The rows below come in pairs that one turn or mirror swaps. Which row does each named row swap with?
E: [-25   2 -16  72 -24  16 -25  -2   2 -17  24   2  45  20 -40]
G: [ -7 -26  -7  46 -28 -11 -23  -5   5 -22   6 -26   3  27 -62]
H: [-20 -21 -27  68   3  25 -11  -1  16 -31  42  -6  30  24 -32]
B: [-16  11 -24  -6  43  -2  50  26 -36  11   2 -14  -5  -8 -13]
A: [ -4  28  -1  -3  15 -30  22  -4 -20 -46  12   4  50  34 -12]
R: [-13  17 -19   0  43  -8  48  30 -45   5   4  -8   1 -10  -4]
Z: [-34  11   2 -14  14 -19  15   8 -42 -13 -22  19  33 -27  -7]
U: [-18  12 -35  36  42   5  30   7 -36 -46  28   8  33  13  10]
Q: [-25  41 -25  38  18  -4  17   7 -53 -32   9  17  48   9   3]
D: [-38 -27  11  19 -28   1 -28   2  14   2  -7   4  30 -16 -51]
V: [-20 -33  -7  41  -8  19  -6  17  25  18  18 -24  -6   5 -59]
W: [ -5   0   6  23 -17 -14 -10  -8  23 -35  24  -9  48  43 -46]
N: [ -5  20 -18   6  21 -35  27   4 -62 -40 -11  -9   6  12 -11]
C: [-19 -29 -14  30  -1  21   5  20  22  28  18 -30  -9   3 -58]
J: [-17  16 -19  -3  44  -6  48  27 -45  -2  -1  -5   0 -10  -5]
S: [ -5 -23 -14   3 -40  34 -18  33 -27   9  12   9  28   3 -60]
X: [ -5   3 -20 -21 -11  20  14  38 -66  -4   2  21  30  -7 -30]
F: [-16 -29  -9  43  -8  17  -5  19  24  23  21 -27  -3   2 -57]

Swapped with C: B
Swapped with E: Q
Swapped with R: F

The rows below come in pairs that one turn or mirror swaps. Which row does each named row swap with?
radav: [ 20 -14 -19 -41  27  20  15  19  -7   4 -27 -58 -50]
Lev: [  2  24  21 -59  -6  30 -20  10  -9 -55 -40 -29   4]
Nadek: [ 31 -18  21  -2  -9  35 -24  -5  -6  44 -59   8  11]
kig: [  6   6  14 -39  53  26  19  36  -7  35 -25 -51 -21]
zot: [ 22  -8  44 -19 -15  27 -47  -8  -2  32   0  -9  11]
zupe: [ 33 -11  18   1 -23  21 -29   2  45  23 -42 -15 -16]
pap: [ 26 -42  36 -45 -11  36 -26  20  25  -1 -72 -54  -5]
zufef: [ 13 -28  34 -58  -8  41 -32  25  24 -26 -64 -46   3]
munov: [ 17  34  -4  -6   8   7   8   0  12  -8 -29 -32 -49]
fudis: [ -8   6   3 -50  56  19   1  15 -26 -10 -24 -36 -40]
Kere: [ 10  38  20 -44  -5  20  -9  -6 -27 -45 -31 -26   0]
Boni: [  2  -2  22 -35  31  20   7  13 -18  16 -16 -71 -54]
vanol: [  6  45  11 -43  14  16 -10  -7 -33 -36 -20 -22  -8]
teras: [ 23 -50  33 -42   2  38 -34  20  27  18 -64 -46  -4]
benel: [ 22   7  30 -27  11  34 -27  16   1  47  -4   1  34]
kal: [ 17 -39  34 -35   6  35 -56   5   8  24 -23  10  21]
Kiz: [ 41 -11   7 -23 -27  29 -41  -9   3  17  -5   6  17]
gisur: [  2  10   4 -52  60  16   4  28 -32  -8 -20 -32 -31]
Kigu: [ 27 -36  35 -38  12  35 -52  19   6  27 -23   8  25]
sovu: [  9  15  -5 -16  31  20  21   3 -35  17 -57 -27 -38]

Swapped with munov: zupe
Swapped with Lev: zufef
Swapped with zot: Boni
Swapped with fudis: kal

